128 stands for zero in the data rows.
Each row has a hidden score. How much does it go up from the first row of each pair to the second? 6 means little or no change, 12 a big rise and 0 a big fall.
[ 81 124 139 115 168 167  78 136]
[163  64 171 105 152 134  97 168] 7
[160  46 135  92 170 160  82 189]
[152 125 158 113  99  73 153 117] 10
[169 131 185  67 137 109 132  92]
[139 154 111 172 120 128 162 130] 5
[118 118 123 137 123 139 121 139]
[135 136 124 140 135 123 148  90] 9
[122 139 153 141 134 124 139 138]
[184  77 129  86 122 139 104 174] 0
[109 144 116 107  91  77 168 103]
[157 136  95 187 128 140 144 140] 12
[128 132 136 157 122 147 125 140]
[ 66 128 125 135 135 165 101 127] 3
[154 129 149  69 102  94 142 128]
[116 160 115 125  93  93 154 129] 6
[ 91 123 170 152 151 162  70 134]
[147 123 138  96 138  97 135 103] 0
[101 125 100 137 155 173  87 133]
[156  62 138 132 174 163  98 145] 9
[135 153 128 109 116 102 159 123]
[154 145 112 136  97  91 149 181] 3
[ 88 165 108 140 116 128 146 125]
[174  62 128  78 164 121 117 148] 3
[117 143 123 159 135 123 149 118]
[ 44 136 101 148 122 146 104 112] 2
[130 146 144 134 113 102 147 142]
[136 118 148 145 163 175  98 149] 10
[196 135 136 137 136 179  92 125]
[162  75 148  95 127 137 111 162] 0
[116 149 124 105 116 117 151 103]
[129 116 114 130 170 182  87 149] 7
[ 94 126 151 125 138 157  70 124]
[134 125 142  92 109  75 167 122] 2
[ 65 125 180 145 185 184  46 127]
[170  86 155 105 116 141 112 151] 1
[ 80 124 118 116 146 167 107 138]
[133 142 130 122 121 116 155 137] 7
[128 143 121 168 118 128 139 126]
[160 141 151  64  93 100 139  74] 4
[131 102 132 125 151 183  90 113]
[125 146  97 128 115 140 149 145] 1
[128 150 114 145 104 103 158 120]
[136  60 137  94 144 144 113 157] 3
[128 142 114 158 134 146 145 119]
[127 155 125 106 153 114 143 142] 1
[117 139 124 112 119 150 102 130]
[ 97 117 145 104 149 180  93 134] 8
[125 147 112 174 114 141 133 120]
[163  47 146 123 174 142  82 172] 2
[162 136 152  75  73 107 133  91]
[123 143 132 160 118 127 143 113] 9
[126 133 115 152 129 149 130 116]
[181 143 112 144 117 124 129 118] 5
[120 145 103 161 128 138 142 124]
[163 115 112 105 122 150 122 146] 3
[157  48 159  91 158 164  86 150]
[159  79 118  88 174 139  98 152] 1
[116 143 114 158 115 115 148 127]
[ 32 126 165 119 138 180  60 197] 4
[129 148  98 143 137 118 103 119]
[ 97 130 141 155 120 140 126 114] 12
[116 149 121 142 128 120 148 160]
[133 151 102 145 133 112 155 106] 7
[106 117 135 137 104 131 115 117]
[140 111 182 102  96  95 170 113] 8
[102 144 134 139 114 123 137 145]
[144 149 121 148  91 119 160 123] 8
[114 135 111 106  39  80 171 117]
[131 145 114 133 133 142 135 131] 10
[158 132 110 142 190 150 128 164]
[130 144 104 159 132 144 122 138] 7
[207  49 155  93 166 150  77 185]
[138 156 115 141 135 108 146 121] 7
[142 157 134 138 125 110 152 126]
[106 106 154 125 117 160  92 128] 7
[117 146 118 174 127 133 148 130]
[117 129  95 133  99 109 176 128] 0
[129 125 134  86 137 179  90 144]
[166  79 139  91 162 154 112 144] 6
[ 98 164 128 123 121  93 159 133]
[136 143 107 175 117 129 124 130] 10
[ 78 138 117 129 142 158 100 111]
[104 115 117 102  90 128 134 139] 2
[113 133 124 176 116 111 131 131]
[169 100 111  38 164 130 123 149] 0
[155 100 120 102 134 148 149 143]
[110 129 125 138 115 105 138 153] 5
[ 97 115 151 120 164 170  79  82]
[119 102 110 149 130 179  89 142] 2
[114 125 152 113 116 109 140 124]
[126  48 131  80 170 158  82 165] 1
[124 140 101 147  99 142 131 131]
[135 145 123 138 119 103 143  95] 7
[166 144  93 171 132 143 111  76]
[112 154  90 137 101 111 120 140] 0
[ 94 132  92 149 104 146 116 100]
[128 137 128 135  92  93 153 125] 6
[112 158 129 154 155 123 137 122]
[157 148 123 126  14  89 168 112] 4
[114 159 126  95 117  89 161 116]
[120 146 135 129 130 106 151 124] 9
[139 146  84 188 137 156 121 157]
[103 138 108 121 105  94 155 125] 2
[118 144 113 107 123 103 158 120]
[155 127 124 127 205 198  92 166] 11
[122 146 125 147 124 109 168 125]
[146 145 127  89 109 113 164 153] 2
[144  24 156  74 185 179  48 171]
[159  21 175  71 189 174  66 164] 8
[165 148 123  58 126 115  97  70]
[152 124 147  85  81  72 157 103] 7
[181  59 147 110 156 153  98 165]
[132  12  94 166 162 150 112 154] 3
[125 145 106 129 102 120 138 128]
[123 146 106 142 130 100 157 119] 6
[121 151 119 140 151  99 150 124]
[170 105  95 164 136 177 116 162] 8
[138 129 149 100  99  74 172 118]
[ 94 150 126 157 128 125 137 136] 8
[150 147  98 156 112 130 126 121]
[132 129 121 167 115 133 125 135] 8
[102 152 121 149  89  86 162 116]
[138 160 106 130 143 111 148 100] 6
[156  40 151  91 204 168  81 137]
[107 145 118 120 111 109 140 134] 3
[137 128 155 106  80  76 169 114]
[122 122 132 179 126 135 129 106] 11
[114 142 106 184 155 142 119 115]
[119 152  95 131 122 128 148 130] 1
[127 144  82 174 148 154 119 168]
[128 146  96 199  99 145 123 139] 10
[118 141 106 165 126 143 116 105]
[187  63 141  81 148 156  93 167] 2
[134 135 138  65 112 121 120 104]
[112 126 119 131 140 172  82 112] 10
[ 82 122 147 132 141 158  91 124]
[123 152 133 140 119 127 145 135] 6
[157 156 135 127 150 111 135 132]
[ 71 154 117  95 131 117 146 140] 0
[150 157 126 142 124 118 146 141]
[122 153 110 138  96 111 146 143] 3
[115 132 106 125 142 157 105 136]
[160  42 109  78 187 173  79 181] 1
[126 154 138 150 136 112 160 140]
[170  96 118  87 108 131 127 151] 0
[119 131 137 137  87  83 165 119]
[141 160 122 178 119 130 142 132] 10
[116 146 126 110  97 105 171 111]
[164 137 181  43 150 114 140  71] 10
[132 144 137 133  96 114 131 159]
[120 143 148 139  98 109 145 129] 9
[113 150 122 173 136 118 142 156]
[ 60 126 145 116 149 186  33 128] 6
[134 125 103 123 133 162 124 178]
[104 162 134 181 134 155  89 127] 12
[135 156 125 148 135 128 156 129]
[147 177 104 182 125 147 112 139] 7
[134 156 134 147 122 130 120 109]
[133 140 113 134  97  85 172 129] 1
[107 150 145 144 109  98 138 125]
[176  47 147  68 169 153  61 164] 1
[ 86 136 126 138 136 147 118 102]
[123 143 120 142 134 100 145 115] 4
[128 130 122 124 192 119 140 158]
[176  71 138  76 147 142 107 165] 5
[160  86 108 124 120 154 141 143]
[125 145 124 151 122 119 148 137] 7
[116 146 117 132 116 103 153 140]
[108 166 129 156 128 102 141 121] 9
[189 149 162  81 109  98 114  50]
[117 147 116 126  91  89 155  92] 1
[130 144 117 130 128 111 151 143]
[126 148 117 172 168 161 118 149] 10
[109 125 115 152 136 160  99 134]
[125 126 131 146 115 111 166 132] 6
[123 126 115 129 143 119 152 119]
[177 150 188  53 121 121 117  46] 12
[169 145 162  72 130  98 122  89]
[136 147 124 119 135  68 181 131] 2
[144 126 158  94 108 115 152  88]
[120 133  99 138  81 126 144 129] 1
[118 146 151 136  84  86 176 128]
[176  57 129  99 187 158 101 162] 3
[ 70 121 165 138 157 178  66 123]
[131 149 114 148 111 134 131 131] 2
[122 148 138 160 120 110 147 121]
[134 120 150  87  97  80 162 117] 1
[178  64 132  49 134 151 116 148]
[ 93 127 127 124 145 147  97 119] 10
[108 161 123  75 110  90 168 110]
[ 55 144 122 153 120 118 148 131] 10
[110 140 120 152 130 122 143 105]
[167 117 109 120 110 139 132 135] 4
[104 119 161 135 163 172  73 147]
[118 155 120  90  75  78 180  95] 0
[119 134 140 107  74  80 169 108]
[157  49 135  82 158 163  69 161] 4
[ 57 164 118 117  67  85 168 110]
[158  43 148  78 172 167  90 163] 8
[122 136 123 145 122 144 134 168]
[128 148 118 143  99 100 148 123] 6
[117 120 112 150 149 183 102 133]
[121 176 132 161  96 108 155 123] 7
[120 146 104 113  94  73 164 118]
[149 133 120 164 143 157 115 134] 12
[116 106 147 179 174 227  75 171]
[122 149 126 144 110 142 154 140] 1
[147 122 153  63 104  90 142 107]
[125 126 142 107   0  90 157 116] 8
[133 136 133 164 140 110 135 122]
[110 156 127 165 128 112 138 133] 5
[122 145 127 141 133 113 146 144]
[125 131 124 129 126 126 156 140] 6
[101 128 140 143 102 160  93 121]
[147 139 138  99 104  75 166 102] 2
[129 147 107 123 150 116 140 108]
[134 143 112 163 117 123 139 125] 9
[162  19 158  58 233 190  58 167]
[133 145 127 154 130 122 167 115] 11
[122 113 117 126 173 178 118 108]
[100 137 117 130 153 156  99 105] 5
[142 157 122 152 211 122 143 141]
[133 148 109 148 130 198 103 112] 9
[130 147 115 119 101  91 160  89]
[123 136 103 162 130 139 120 119] 8
[122 142 103 152 140 139 141 137]
[120 127 110 162 135 130 131 116] 7
[ 99 153 124 156 128 140 142 138]
[107 126 123 149 148 167 116  64] 10
[182  55 147  97 170 153  84 175]
[131 123 119 126 136 171  92 125] 8
[139 123  92 140 121 100 155 130]
[ 79 147 166 132 103 120 141 110] 12
[111 164 123 153 149  86 164 114]
[116 122 129 145 118 120 124 118] 7
[170   2 154  57 215 186  77 163]
[123 156 134 115 114  97 145 154] 6
[132 132 144  98  87  85 124 125]
[154  30 164  77 194 163  74 142] 8
[116 150 136 148 130 111 134 142]
[121 136 139 112 104  81 176 101] 5
[118 179 117 141 110  96 134  95]
[152 137 160 161 127 136 130 127] 12
[168  79 134  95 122 127 129 146]
[139 137 105 129 141  74 168 108] 5
[ 90 133 120 156 139 130  95  92]
[155  77 123  90 114 143 109 148] 2
[135 149 115 161 116 135 138 130]
[157 177 122 135 128 107 156 131] 5
[109 102 101 145 158 175  76 159]
[ 66 107 183 117 155 174  61 145] 11
[136 122 126  69 113 104 170  76]
[113 128 130 124  77  81 182 116] 7
[117 131 126 149 119 157 119 125]
[123 124 121 145 115 194 139 127] 8
[109 139 110 124 121 121 131 115]
[150 132 159  73 118  85 128  67] 9
[104 149 112 124  58  97 159 109]
[156  34 144  71 199 162  92 176] 4
[154 128 142  97  82 102 126  79]
[110 143 130 140 114 123 129 137] 5
[156  42 164  92 179 166  76 164]
[ 52 118 160 152 183 179  50  96] 11
[134 133 145 108  73  91 179 117]
[128 131 117  68  53  95 140  94] 1
[143 129 158  42 136  91 137  78]
[133 146 122 196 114 141 136 118] 12
[157 131  97 158 106 133 146 141]
[124 107 123  96 122 146 117 118] 4
[138 141 137 171 118 150 122 139]
[ 92 150 139 116 108 105 161 129] 0
[126 143  98 141 139 116 165 115]
[ 91 145 128 147 115 130 139 100] 9
[128 153 108 157 117 138 146 146]
[133 127 122 124 133 172  90 128] 7
[127 156 122 155 125 123 143 131]
[120 147 133 133 105 126 160 115] 7
[118 154 136 154 125 111 145 122]
[153 159  98 156 138 156 118 143] 5
[141  96 100 166 129 116 131 135]
[104 146 135 173 134 131 122 108] 11
[128 152 178 168 121 107 158 135]
[ 85 135 146  99  71  75 210 133] 0
[149 149 153  16 129 114 106  57]
[115 144  87 131 134 113 142 130] 3
[179  70 134  83 154 142  99 163]
[137 134 102 148 111 149 106 129] 9
[145 138 127 148 115 130 152 145]
[127 139 105 141 136 126 140 137] 3
[123 134  97 150 138 157 107 161]
[133 140 122 137 120 121 141 132] 8
[170  84 152  96 132 142 119 148]
[ 65 116 164 131 173 170  59 124] 8
[130 127 150 126 168 188  85 143]
[110 144 127 137 118  98 165 115] 2
[163 143 113 154 123 136 126 144]
[146 157 160  74 140 112 114  52] 8
[156 152 163  70 120  99 118  89]
[110 147  82 175 136 138 121 123] 4
[112 129 109 152 149 165  96 118]
[130 144 111 129 151 111 127 131] 2
[117 133 140  94  95  66 176 104]
[134 135 166  84  94  98 128  82] 10
[163   9 138  83 188 162  70 159]
[ 51 124 139  96 123  85 164 113] 5
[104 132 121 146 125 127 128  97]
[117 158 137 138 127 115 162 138] 6
[139 119 140 104  99  77 175 115]
[110 161  83 141 108 114 154 129] 4
[156  91 129 120 113 145 146 152]
[111 123 150 132 156 166  78 142] 8
[115 148 116 150 140 115 140 141]
[151  43 157  62 200 171  78 174] 4
[107 140 107 177 127 133 122 132]
[131 142 110 146  99 101 150  56] 7
[139 141 151 121  88  91 162 145]
[168 141 148  55 113  92 135  77] 5
[116 132 120 140 114 109 150 182]
[100 143 125 106  96 105 150 118] 7
[115 151 131 142 119 119 125 118]
[116 140 127 154 128  94 155 141] 4
[113 106 156 135 182 201  57 151]
[ 91 132 104 140 139 145 136 167] 0
[111 142 101 123  80  87 163 117]
[129 144 110 141 103 111 147 130] 9
[134 144  90 144  96  72 166 125]
[145  70 158  91 140 142  93 151] 10
[ 29 153 110 192 144 140 133 126]
[148 121 123 181 109  97 182 131] 8
[135 151 117 140 123 131 156 140]
[102 152  65 132 126 104 163 124] 0
[113 133 117 156 130 166 123 140]
[108 149 122 136 138  98 164 123] 3
[ 92 154 130 144 114 123 142 126]
[190  98 140 109 116 127 127 148] 6
[115 117 122 129 175 209  75 130]
[ 88 124 161 129 139 170  71 145] 6
[163  42 127 120 175 170  57 151]
[ 80 151 119 165 128 115 144 129] 7
[140 144 126 126 141 110 148 119]
[147 101 119 123 101 125 170 150] 5
[152 127 113 170 114 155 143  65]
[153 146 116 145 111  88 158 121] 0
[ 80 115 168 102 147 168  94 135]
[132 124 157  62 129 116 127  86] 4
[130 152 114 142  95 102 157 128]
[140 129 141 165 118 126 134 126] 11
[143 141 145  69 124 107 118  76]
[123 135 100 131  91  90 175 110] 4
[157 127 120 147  88 119 140 127]
[132 136 114 130  80  84 162 104] 3
[163  51 160  91 178 173  86 152]
[107 127 105 135 148 139 115 118] 3
[106 121 104 179 145 165 100 136]
[123 158 137 154 134 125 153  99] 9
[107 120 121 169 155 166 103 111]
[156 155 119 137  84  70 195 117] 2
[125 125 126 110 102  70 177 104]
[139 136 126 162  98 138 128 144] 11
[162  92 116  96 112 157 133 159]
[154 145 133  64 114 107 127  75] 7
[132 146 119 134 111 112 159 126]
[ 81 122 141 122  88  92 152 114] 5
[185  65 143  86 173 157  83 171]
[127 157 159 183 131 128 142 150] 12
[ 72 141 132 127 105 106 156 140]
[132 109 134 153 177 204  73 184] 11
[135 121  93 187 135 171 128 129]
[128 135 154 159 151 159 112 143] 8
[148 149 117 155 128 116 144 143]
[114 122 132 131 147 160  93 104] 8
[111 143 110 138 128 133 144 134]
[132 154 122 154 121 109 161 132] 8
[131 130 121 165 136 175 109 123]
[ 75 122 165 137 169 189  43 117] 6
[158 159 163 169 117 136 141 136]
[120 123 141 110  95 137  94 121] 0
[167 133 141 125 131 155 121 127]
[129 121 124 155 102 131 123  88] 6
[106 150 109 139 112  90 149  86]
[112 149 114 149 123 103 138  90] 8
[137 153  94 133 116  97 166 120]
[134 134 150 144 125 101 156 137] 11
[143 127 122  58   0 102 145 101]
[122 139 125 134 111 124 142 142] 10
[ 59 112 162 129 178 196  61 140]
[207 144 128 160 135 122 127 149] 6
Each pair is two rows. How far apart are they, by a hidden measure? 0 means very close, and 15 very far.
[ 88 161 152 104 152 181 135 170]
[135 161 128 123 141 140 104 126] 5
[121 130 147 126 140 153 125 161]
[187 122 172 149  98  88 116  98] 11
[145 115 156 125 158 123 105 105]
[171 153 182 119 123  97  66 110] 8
[152 117 151 139 121 118  94 110]
[126 127 156 113 147 169 128 135] 7
[ 92 178 152  49 137 172 117 211]
[162 122  93 175 123 112  75  81] 9
[163 116 104 147  88 104 118 107]
[138  95 178 154  74  91 127 159] 9
[160 107 190 130  77 112 138 193]
[115 145 156  60 149 166 134 231] 10
[128 156 176  91  95 117 117 149]
[149 148 112 151 112 107 105 120] 6
[172 152 169 128  95 111  94 139]
[145 116  90 163 107  84 119 120] 4
[165 107  91 141  95  74 148  97]
[157 124 116 159  82 140 123 113] 7
[147 170 144 123 152 163 118  85]
[ 85 126 144 129 138 145 169 130] 2
[116 142 151 105 166 144 155 179]
[142 129  60 108 120 129 133 117] 12
[165 136 160 104 140 144  65 100]
[148 100 114 196  57  99 147 107] 5
[156 114 110 125  81  82 105  96]
[ 70 158 132  59 143 181 122 137] 9
[ 84 143 117 135 160 183 164 176]
[ 80 170 147  90 156 151 149 165] 10
[156 126 155 146  90  86 102 107]
[176 136 125 163  60  83 105 110] 7
[129 129 118 156 120 140 175 126]
[153 110 157 124 101  86  84  81] 15
[171  67  99 190  65  57 143 102]
[165 113  85 161 111  98 137  91] 5
[151  96 107 189  59  87 192 126]
[111 129  85  95  90 108 117 129] 6
[105 103 153 181 114 106 150 135]
[ 90 145 138 113 145 173 108 190] 10
[146 120 129 122 133 128  97 112]
[ 87 131 137 115 172 185 178 160] 11
[154 128  83 130 116 106 106  95]
[138 129  99 113 135 154 104 116] 6
[ 63 142 144  68 163 200  97 156]
[153 140  91 170  95 106 151 108] 11
[156  97 127 154 130 128 105 114]
[ 56 131 151 133 160 180 113 140] 8
[140  74 114 165  89  78 144 121]
[182 134 182 145  96 104 113 107] 4
[144 125 161 109 113 112  91 103]
[126 142 118 104 140 152 119 135] 11
[ 84 152 149 117 155 143 149 143]
[146 150 123 102 165 151 104 136] 7
[139 144 173  97  96 156 130 151]
[120 147 106 141 142 143  90 101] 5
[ 71 197 141  15 171 208 141 162]
[138 126 118 125 111 152 131  93] 6
[153 150 104 137 122 115 121 113]
[172 102 168 159 117  93  92 108] 12
[140 141 135 111 150 166  52 116]
[113 115 153  83 121 140 131 157] 6
[ 61 133 117  95 199 205 148 179]
[152 171 135 135 110 111 109 138] 15
[162 118 129 121  62  91 149  95]
[ 92 146 128 138 138 136 136 147] 13
[ 67 145 150 134 133 166 163 153]
[183 110 109 161  78 102 117 118] 12
[127 112  75 128 133 117 154 119]
[155 153  98 187  83  73 127 112] 8
[ 88 170 142  71 120 143 137 142]
[101 183  67  72 179 186 126 137] 14
[149 112 120 127 111 102 108  91]
[178 138 118 136 102 102 105 133] 7
[116  91 156 182 133 114 149 136]
[186  66 138 155 114  98 139  86] 7
[157 106  86 160  95 112 140 111]
[ 89 111 105 111 164 154 161 151] 8
[118 124 134 137 125 149 161 138]
[141 159 176 135 107 120 120 180] 5
[120 192  71 102 162 152 125  86]
[145 142 167 147 133 127  79 126] 14
[104 121 108 150 155 144 141 149]
[123 144 169 109 124 135 125 164] 8
[100 144 129 151 138 164 150 156]
[135 134 161 115 183 166  85 127] 6
[131 125 111 117 164 146 119  98]
[ 70 122  95 109 144 173 176 157] 6
[116 153 166  72  95 113 142 158]
[149 138 167 110 168 127  69 112] 14
[151 164 130 104 114 157 118 124]
[127 116 180 130 106 152 133 147] 10
[124 110 135 170 120 127 148 168]
[ 87 129 152 119 148 157 120 166] 3
[124  84  78 166  90 105 117 109]
[109 166 153  95 124 111 132 151] 4
[ 98 149 145 130 176 164 137 157]
[ 79 194 166  65 139 201 124 163] 8
[ 86 132 125  96 175 174 146 169]
[ 75 159 127 121 163 158 130 149] 6
[145 118  97 155  80 121 120 121]
[ 99 121 179 123 110 116 135 141] 12
[ 86 128 115 135 141 159 192 162]
[126  75 120 158 110  83 143 116] 11
[151 136 126 109 141 154  81 124]
[161  89 130 148  83  95 129 132] 6
[129 156  80 128 110 116 132 104]
[ 94 119 158 157  93 103 164 122] 14
[181 112 123 166 118  81 102  78]
[147 135 105 125 112 102 138  93] 7
[134 156  83 121 104 122 131 126]
[186  95 168 141 101 125  97 119] 13
[112 115 127 165 128 123 208 121]
[171 122 119 150  94  96 125 118] 9
[135 127 111 131  89 126 176 116]
[160 126 115 175 108  97 133 104] 6
[136 144 118 109 141 127  81 100]
[131 123 104 104 136 117 122 126] 5
[144 128  76 137 105 102 141 120]
[ 76 126  59 107 153 170 158 130] 9
[115 137 105 119 130 151 151 143]
[171 143 111 133 100 100 120 101] 8
[145 148 139 120 144 150  91 137]
[126 145 142 137 155 146  91  71] 9
[105 143 122  71 199 217  90 141]
[118 129  77 125 160 120 113  92] 11
[132 116 135 162 108 135 196 123]
[ 90 158 138  53 126 155 111 155] 8
[174 126 159 145 124  96  69 104]
[174 126 158 133 157 117  84 107] 5
[104 165 155  67 137 154 119 189]
[138 119  72 158  98 104 133 115] 2
[104  94 126 163 144 127 165 131]
[119 176 169  90 135 153 147 169] 9
[133 112  75 161  98 100 117  93]
[101 111 128 166 118 137 156 115] 10
[162 112 180 125 108 120 108 113]
[ 81 133 150 128 130 167 162 152] 7
[158  91 112 165  84  70 148 114]
[124 117 190 118  75 130 132 148] 6
[101  79 107 162 133 129 187 124]
[115 109 109 165 128 135 166 125] 2
[168  93 139 136 100  98 122 107]
[116 127 217 119 135 147 142 141] 11
[174  94 152 144 143 126 105 141]
[113 106  96 181 134  97 127 111] 5
[123 122  71 141 112 126 127 118]
[179 104 127 144  83  79 119 103] 8
[126  87 143 180  71  84 179 129]
[117 128 163 125 131 137 135 147] 5
[133 132 125  93 184 162  79 120]
[103 164 116  69 191 201 100 157] 6
[130 140  77 127 119  99 128  79]
[184  55 117 178  77  61 153  98] 4
[144 114 114 129 112 113  98 139]
[ 86 126 106 139 153 133 163 157] 7
[113 137 158 126 153 134 133 161]
[134 138  87 138 128 113  94 121] 8
[ 94 100  94 141 134 114 157 139]
[159 125 159 141 129 119 108  98] 7
[ 78 167 116  96 189 192 140 159]
[183 110 152 176  72  80  93 122] 15
[128 134  93 137 102  75 141 111]
[105 113 126 174 153 132 149 121] 15
[176 133 186 146 121 126 104 114]
[ 96 140 159 131 125 143 161 150] 3
[137 170 114  98 149 177  50  95]
[126 129  90 110 143 139  95  72] 2
[157 148 169 129 132 141  73  84]
[145 137 108 128 146  92  69  96] 7
[ 87 162 146 118 164 175 138 168]
[149 124  83 127 121  96  99 115] 13
[112 180  82  79 129 172  87 109]
[ 74 149 120 100 166 179 137 176] 11
[163 121 106 167 101 112  96 122]
[107 157 140  81 182 162  77 123] 6
[102  78 122 129 123 166 141 144]
[179 129 175 136 141 106  79  95] 10
[149 129  97 122 101 114 145 110]
[ 90 150 159  80 162 166 144 193] 10
[ 89 168 147  83 179 192 162 138]
[127  93  93 167  73 114 168 124] 9
[ 96 138 150 114 171 153 154 166]
[ 89 164 154  63 150 156 156 178] 8
[126 119 154 152 131 128 159 126]
[136  93 125 165  80 110 125 122] 6
[143 138  53 109 114  90 124  89]
[194  63 127 213  59  40 140 107] 12
[127 126  78 143 134 121 125 100]
[101 142 150  28 181 185 117 166] 4
[152 103 122  79 155 126  70 132]
[104 103 103 138 123 139 169 131] 3
[137  98 177 123  79 108 158 130]
[159 169 141 127 127 122  92  81] 1
[112  94 188 124 128 121 123 156]
[193  95 169 174 124  70  91  98] 3
[175 115 152 145 108 116 105  85]
[105 120  62 120 164 123 148 129] 12
[188 113  70 179  66  77 141 119]
[136 124 113 159  78 108 167 119] 7
[ 79 119 143 105 170 158 174 151]
[141 101  97 149 123 115 101 116] 7
[170 152 174 123 150 105 133 131]
[111 107 152 116 120 135 174 123] 1
[147 106 135 166 107  74 137  95]
[118  94 156 192 124 116 113 145] 11
[120 129 105 151 132 109 160 106]
[154 148 111  98 162 153 120  97] 5
[145 133 120 115 127 140  98 102]
[181 107  93 157 108  96 111 106] 4
[122  95 172 141 132 138 143 123]
[149 119 167 122 112 153 133 126] 6
[141 144 124 119 156 166  67 105]
[149 127 138 111  87 124 114  99] 11
[129 125 118 120 156 125 127  87]
[ 74 214 147  37 176 174 118 154] 6
[103 119 152 139 143 134 137 146]
[172 122 173 175  82  98  78  88] 10
[100 105 111 168 126 126 138  97]
[108 165 186  98 120 135 111 166] 6
[ 94 185 170  97 149 151 116 166]
[158 115 148 104 168 129  66 108] 3
[ 92 145 152  86 147 155 155 125]
[155 140 163 107 161 133  80 100] 4
[ 84 176 143  31 141 180 139 148]
[104 143 129  90 195 175 149 187] 13
[119 138 106  96 154 142 140 124]
[ 65 135 163  48 170 161 147 161] 6
[ 73 123 133 128 165 161 139 132]
[168 109 129 178  88  96 110 111] 10
[121 122 131 104  94 125 139 125]
[ 80 139  66  75 166 152 114 126] 7
[163 136 119 156 133 126 116 113]
[102 109 112 183 170 111 138 130] 8
[151 138 140  94 137 123 104 146]
[141 121 104 135 128 153 124  89] 5
[ 97 139 156 129 156 146 163 158]
[ 88 147  78 141 135 136 161 119] 8
[124 156  82 129 117 100 130  98]
[117 112 174 151 118 135 170 129] 14
[158 149 137  75 155 122  88 134]
[105 131 115  61 118 164 156 158] 5
[209 110 125 142  73  60 117 102]
[114 125 168 147 103 118 171 153] 12
[153 102  80 162  83 100 103 115]
[107 124  89 134 103 144 150 138] 4
[100 141 176  71 104 128 123 137]
[162 125 172 135 110  86  98 107] 4
[ 70 125 167 103 160 173 129 128]
[137 155 145 106 139 132 104 118] 10
[140 138  98 122 132 131 100  97]
[ 99 177  62 131 152 162 140 108] 6
[131 126  97 141 145 108 157  92]
[177 121 126 129 162 103 116 135] 3
[174 110 107 152 102  74 133  91]
[145 150  82 132  87 119 119 116] 6
[105  96 149 143 139 144 129 136]
[ 85 167 152  78 172 180 114 172] 7
[ 91 140 157 142 148 189 157 186]
[ 77 159 160  88 149 175 135 169] 8
[119  89 128 138 127 106 165 148]
[142 107 133 199 111  89 140 104] 7
[ 88 139 123 150 144 182 164 173]
[ 77 151 151  56 163 195 147 167] 5
[150  82 249 158  66  70 150 131]
[105 107 165 117 165 146 118 118] 13
[147  61  88 169  88  95 144 122]
[183 128 160 177 100 107  92 112] 8
[118 137 166  96 143 134 141 156]
[ 56 160 139 111 163 194 131 150] 7
[127 104  82 162 104 121 141 124]
[154 114  93 149 111 113 159 121] 3
[169 148 111 159  80  96 120 106]
[ 87 137 149 130 146 149 159 160] 13
[100 162 165 117 151 177 126 143]
[162 132 124 137  89 114 111 137] 12
[ 96 144  77 131 153 147 146 106]
[ 93 144 122  89 165 169 135 142] 2
[150 131 150  85 165 132  69 120]
[157  67  92 195  85  94 160 106] 4
[150 105 113 169  90 110 143 110]
[165 120  88 190  75  85 138  92] 4
[ 89 123  68 140 144 146 148 145]
[173 133 166 148 137 111  91  89] 14
[146 139 116 126 118 109 112  98]
[126  90  63 161 126  90 141 110] 5
[137  93  80 163 109  85 148 129]
[150 121 164 173 123 105 151  99] 12
[102 133 158 124 140 148 140 174]
[180  86 138 180 103 107  78  74] 8
[120 105 104 137 143 113 142 143]
[ 98 160 157  54 139 159 106 174] 5
[ 79 152 145  81 166 165 131 192]
[110 122  89 154 125 110 150 116] 5
